Each named move below is a turn or a mirror, shown by a few rows before and after it. Which moves, in which order, take the first row of each later pair to the second? The first pair is answered.
move Z_25:
[ 1.91 -1.38  1.18  1.76  2.09  1.09  1.48 -1.44  0.52  0.29  1.49  1.21
 -1.90 -0.93 -1.08 -0.39 -0.04 -0.54 -0.01] -> [ 0.16  0.90  0.41 -2.76 -2.28  0.87  0.38 -1.41  0.76 -1.59 -0.30  0.20
  0.19  1.45  1.56  0.37 -0.84  0.09  0.54]
[ 0.58 -1.59  0.31  2.43  3.33  0.79  0.46  0.87 -0.31  0.75 -0.37  0.10
 -0.11 -1.84 -0.03  0.85  0.03  0.94 -0.90] -> [-1.32  0.44 -0.23 -1.89 -0.90  0.84 -0.28  0.61 -0.24 -0.84 -1.89 -0.52
  1.85  0.50  2.00  1.58 -0.77  1.62 -0.08]
[ 0.92 -1.12  0.21  0.66  1.54 -1.12  0.98  0.10 -1.12  1.66  1.29 -0.01
 -0.78 -1.77 -2.64  1.12  1.78  0.13 -0.15] -> [-0.85  0.81 -0.67 -3.40 -2.19 -1.11  0.09  0.25 -1.00  0.21 -0.26 -0.97
  1.16  0.41 -0.49  1.92  1.31  1.04  0.40]
move Z_645:
[ 0.98 -0.03  1.03  1.00  2.12 -0.36  0.52 -0.17  0.59  0.50 -0.15 -0.17
  0.56 -0.50 -0.73 -0.62 -0.23 -0.67 -0.53] -> [ 1.34  0.18  0.90  0.85  1.53 -0.39  0.26 -0.51  1.08  0.44  0.35  0.33
 -0.24 -0.11 -0.88 -0.83 -0.18 -1.08 -0.48]
[ 0.01  0.29  0.38  0.93  1.13  0.85  0.80 -0.31  0.34  0.07 -1.31 -0.55
  0.76 -0.49  0.06  0.55  0.43  1.17 -0.15] -> [ 0.58  0.74  1.03  0.65  1.07  0.87  1.01 -1.12  1.34 -0.39 -1.15  0.19
  0.44  0.31  0.29 -0.11 -0.16  0.49  0.18]
[ 0.80 -0.24  0.66  1.40  1.13  0.61  0.30 -1.03  1.51  1.06 -1.47  0.69
  0.56 -0.04  0.05  1.09 -0.32 -0.11  0.59] -> [ 1.03 -0.54  0.90  0.95  0.01  0.17 -0.11 -1.61  2.20  0.81 -0.87  1.34
 -0.40  0.51 -0.33 -0.01 -0.10 -0.85  0.55]
[ 1.00 -0.48 -0.55  0.17  1.89  1.47  0.79 -0.82  0.13  1.28 -1.70 -0.09
  1.58 -1.55  0.52  0.37 -0.41  0.15  1.43] -> [ 1.71 -0.12 -0.36 -0.06  1.28  1.03  0.66 -1.86  1.23  0.62 -1.19  0.93
  0.66 -0.80  0.52 -0.64 -0.97 -0.81  1.66]
move Z_289:
[-1.01 -0.98 -1.13  2.09  0.14 -0.65 -0.04 -0.01 -1.65  0.67  0.91  0.00
 -0.70 -1.01 -0.88  0.27  0.94 -0.06 -0.17] -> [ 0.08 -0.76 -0.52  2.15  0.51 -0.62  0.10 -1.07 -0.55  0.00  1.24  0.56
 -1.78 -0.70 -1.06 -0.88  0.54 -0.92 -0.01]
[-0.30  0.09  0.34  0.32 -0.16 -0.36  0.09 -0.06 -0.69 -0.40  0.39 -0.48
  0.59 -0.26 -0.19  0.07 -0.21  0.43 -0.02] -> [ 0.02  0.12  0.44  0.28 -0.15 -0.33  0.09 -0.45 -0.02 -0.37  0.39  0.00
  0.28  0.19 -0.29 -0.60 -0.44  0.26  0.13]
[-0.35  0.45  0.71  0.82  0.42  0.83  0.38  0.61 -0.53  1.27 -0.54 -0.02
  1.00  0.06  0.17  1.06 -0.80  0.74 -0.12] -> [ 0.42  0.68  1.21  0.84  0.56  0.91  0.16 -0.09  0.52  1.05 -0.50  0.83
  0.30  0.68 -0.01 -0.05 -1.35  0.06 -0.02]
[-0.56  0.35  0.34 -0.78  1.35  0.46  1.45 -0.37  0.79 -0.05 -0.39 -0.48
  0.97  0.18  2.09  0.32 -0.97 -0.11 -0.78] -> [-0.57  0.59  0.52 -0.89  1.18  0.36  1.30 -0.67  0.95 -0.16 -0.41 -0.16
  0.56  0.16  1.91  0.12 -0.95 -0.44 -0.80]
move Z_318:
[-0.02  0.02  0.47  0.63  2.78  1.57  1.20 -0.01  0.21  0.26 -0.94 -0.45
  1.00 -0.39  0.43  1.77 -0.23  0.28 -0.45] -> [-0.11 -0.10  0.43  0.80  2.81  1.63  0.92 -0.03  0.52  0.19 -1.14 -0.33
  0.83 -0.23  0.39  1.79 -0.25  0.01 -0.53]
[-0.91 -0.35 -0.86  1.08  1.80 -0.13  0.28  0.19 -0.95  0.35 -0.92 -1.02
  0.77 -0.75  0.00  0.75  0.22  1.28 -0.02] -> [-0.56  0.57 -0.35 -0.02  1.47  0.52  0.52 -0.23  0.30 -0.13 -2.08 -0.75
  1.31  0.38  0.52  0.70 -1.01  0.93  0.12]
[ 1.13  2.43  1.72  0.91  3.64  2.15  0.81 -0.49  0.70  0.68 -2.97 -1.56
  2.47 -0.56  1.38  3.75 -2.69  2.55 -1.22] -> [ 3.12  1.40  2.37  2.72  5.01  2.19  0.94 -1.12  1.62  1.13 -1.86 -0.37
  0.37 -0.76  0.29  1.96 -3.03  1.18 -1.31]
Now pairs of rows:
Each pair is 2 to 3 moves apart.
[ 1.78  0.52  1.76 -0.07  1.64  1.79  0.78 -0.71  2.57 -0.39 -0.66  1.52
 -0.52  1.56 -0.71 -1.13 -1.91 -1.38  0.28] -> [-1.67  0.77 -0.12 -1.58  0.56  1.49  0.66  1.77 -0.61  0.07 -1.69 -1.37
  2.17  1.18  0.65  2.17 -0.88  1.47 -0.37] -> Z_25 then Z_289
[-0.71  0.51 -1.23  1.39  0.72  1.22  0.70  1.39  0.76  0.47 -1.39  0.54
  0.53  0.71  0.32  1.57 -0.16  1.87 -0.41] -> [-0.16 -0.97 -1.75  2.39 -0.18 -0.29  0.21  1.29  0.27  0.41  0.62  1.61
 -1.81  0.10 -0.70 -0.05  1.04  0.65 -0.40] -> Z_289 then Z_645 then Z_318
[-0.34 -0.61 -0.22  0.69  1.74  0.20 -0.83  0.78 -2.39  1.22  0.91 -0.85
  0.15 -1.10 -0.19  1.10  2.40  1.71 -0.41] -> [ 1.49 -0.95  0.47  0.99  1.46 -0.01 -1.08 -0.56 -0.84  0.69  2.21  0.95
 -1.99 -0.47 -1.31 -1.38  1.88 -0.25 -0.12] -> Z_289 then Z_645
[ 1.15  0.95  0.82  0.74  2.23  1.98  0.98 -1.10  2.05  0.33 -1.77  0.37
 -0.02  0.21 -0.01 -0.01 -2.27 -0.38  0.21] -> [-1.70  0.35 -1.15 -2.18 -3.59 -1.03 -0.63  0.38 -0.87 -0.91 -0.18 -0.36
 -0.01  0.42  0.73 -0.30 -0.16  0.59  0.42] -> Z_645 then Z_318 then Z_25
[-0.34  0.67 -0.01 -0.61  1.94  1.28  0.79  0.58 -0.53 -0.42 -1.98 -1.27
  1.90  0.55  0.84  2.28  0.47  1.76 -0.76] -> [-0.19  1.53  0.17 -2.31 -0.19  1.17  0.16 -0.49  0.44 -1.71 -1.77 -0.48
  1.52  1.98  1.66  0.99 -0.31  0.75 -0.38] -> Z_318 then Z_318 then Z_25
[ 0.93  0.71  1.06 -0.19 -0.81  0.29 -0.56 -1.32  1.42 -0.49 -0.25  1.03
 -0.28  0.34 -0.08 -1.40 -1.32 -0.50  0.63] -> [ 1.04  0.04  1.19  1.30  1.47  0.64  0.10 -0.60  1.41  0.45 -0.59  0.45
  0.30 -0.85 -0.20 -0.49 -1.31  0.10  0.15] -> Z_289 then Z_318 then Z_25
